One turn moves each row of this set onto another row. After a few examples, where does it send each row asked below?
z_719: 113; -86; 264; -35; -38; -143; 109; 192; -118; -123; 55; 40
z_310: -61; -147; -103; -46; 306; -30; -165; 88; 326; -79; 173; -166
z_172: -61; -89; 78; 125; -185; -176; -164; -300; 351; 66; 262; -42
z_935: -23; -69; 60; 107; -217; -59; 177; 217; -194; -108; 40; 207
z_674: -115; -152; -182; -110; -36; 257; -141; -47; 450; -93; 58; 131
z_405: -132; -312; -52; -176; -183; -167; -18; -239; 55; -190; 309; -79
z_887: -564; -142; -39; -153; 262; -96; 31; 40; 68; 59; -105; -39
z_340: -149; -283; -122; 66; -271; 22; -216; 133; -36; 312; 221; -255
z_925: -291; -309; -3; 158; 60; -408; 85; -223; 46; 236; 8; -21
z_545: -268; 72; 166; -106; 125; -101; 29; -106; 42; -86; 16; 349
z_945: -313; 96; 92; -95; 116; -184; -147; 80; 7; 328; 203; -207
z_456: 40; -217; -9; 181; -297; 90; -285; -305; 158; 135; 47; 24
z_443: -146; -385; -55; -283; 86; -43; -118; 85; -265; 177; 93; -38
z_41: 114; -102; 10; 281; 125; 86; 40; -268; -42; 15; -38; 178
z_275: -164; -97; -183; 138; 110; -48; 5; 125; 350; 393; -173; 104
z_439: -34; 76; 81; 184; -118; 141; 258; 234; -30; 97; 68; 148
z_501: 22; -205; -287; -119; -322; 232; -99; -53; -99; 62; -147; -27
z_158: -159; 279; -126; 70; -275; 61; -101; -47; 160; 209; -55; -189
z_558: -50; -142; 101; 92; 85; 24; -119; -116; -46; 42; 130; 473
z_546: -264; -138; -57; -186; -290; -39; -319; 284; 122; 171; 114; -150
z_25: -249; -323; -21; -280; -29; 248; -237; -23; 140; -16; 133; 233
z_28: -245; -31; -36; 285; -5; -219; 6; -261; 79; 207; -181; -239
z_247: 97; 48; 280; 50; 65; 51; 182; 200; 49; 74; 93; 7
z_267: -172; -254; -131; -25; -190; 41; 53; 76; -14; 295; -55; -429
z_714: -109; 123; 66; 89; 173; -29; 201; -257; 36; -116; -160; 62
z_312: -229; -232; -141; 14; -378; -170; 166; -201; 84; 272; -45; 202
z_758: -332; -363; -264; -67; 182; 0; 134; 44; 142; 79; -187; 142
z_205: -288; -123; -72; -269; -196; 0; -35; 233; 144; 163; -117; -308

z_312 turns into z_275
z_172 turns into z_925
Where do these go?
z_247 turns into z_719
z_25 turns into z_456
z_558 turns into z_41
z_546 turns into z_340
z_443 turns into z_501

